One turn moves each row of this set onto another row. After a few examples, where does it send each row asked below?
C: -1; 11; -2; -4; -3; -3; -4; -14; 8; -9; 3; 5; 3; -7; 7; 8; 15; -11; 2
Z: -10; -3; -9; -7; 4; -10; -12; -9; 4; 3; -3; -1; -1; 3; 14; -4; 3; 25; -1
K: -1; 7; -3; 6; -2; -2; -2; -6; -1; -2; 16; 3; -13; 1; 10; 9; 10; 8; 2
D: -16; 1; 1; 1; 5; -8; -5; -1; 3; -8; 1; 3; -18; -5; 8; 10; 1; 6; -3
G: 0; 13; 1; -2; 1; -6; -6; -13; 0; -5; 1; 1; 0; -3; 13; -6; -7; -7; 11
Y: 4; 4; -1; 0; -8; -1; -4; -13; -2; -1; 16; -2; -11; 6; 7; 5; 1; 9; 2
Q: -7; 2; -4; -7; -8; -5; -1; -10; 0; -5; 11; -3; -14; -2; 20; 10; -5; 7; -11
X: -5; -2; 0; -13; -10; -8; -7; -15; 4; -10; 4; -6; -15; -1; 0; 4; -2; 7; -8
F: -7; 4; -11; -15; 21; -14; -7; -5; -7; 0; 3; 1; 1; 4; 9; -8; 4; 6; -8
B: -6; 4; -8; -3; 12; -7; -17; -8; 4; -3; -1; 7; 10; 4; 16; -3; 16; 11; 5
A: -9; 2; -3; -6; -7; -4; -1; -7; 1; -5; 12; 0; -12; -4; 20; 13; -1; 6; -11
M: 3; -2; -11; -15; 10; -5; 1; -13; -5; 3; 6; 1; 9; 2; 10; -1; 0; 10; -13
R: -11; 0; -11; -1; 3; -11; -13; -4; 5; -1; -2; 0; -6; -3; -1; -6; -1; -10; 9
P: -3; 3; -18; -6; 17; -7; 2; -11; -7; -1; 1; 5; 0; -2; 17; 2; 11; 9; -12
T: -5; 0; -11; -15; 16; -8; -4; -16; -3; 1; -3; 0; 3; 9; 4; 4; 13; 2; -14
V: -11; 8; -4; -9; 5; -9; -14; -10; 4; -6; -1; 0; 1; 2; 13; 0; 1; -20; 1
J: -9; 8; -5; -12; 2; -10; -14; -12; 5; -9; 1; -1; 1; 0; 11; 0; 4; -20; -1
H: 1; 3; -8; -10; 4; -6; -18; -19; 4; -4; -1; 1; 11; 8; 12; -7; 12; 11; 3
E: -9; -3; -12; -8; 1; -9; -12; -12; 8; -1; -2; 1; -1; 1; 10; 3; 17; 23; -7
N: -8; -1; -13; -4; -3; -9; -12; -12; 9; -3; -3; -1; -5; -2; -5; 0; 9; -12; 3

N moves to K
P moves to F
D moves to G
Now find these:
Q moves to J
Z moves to H

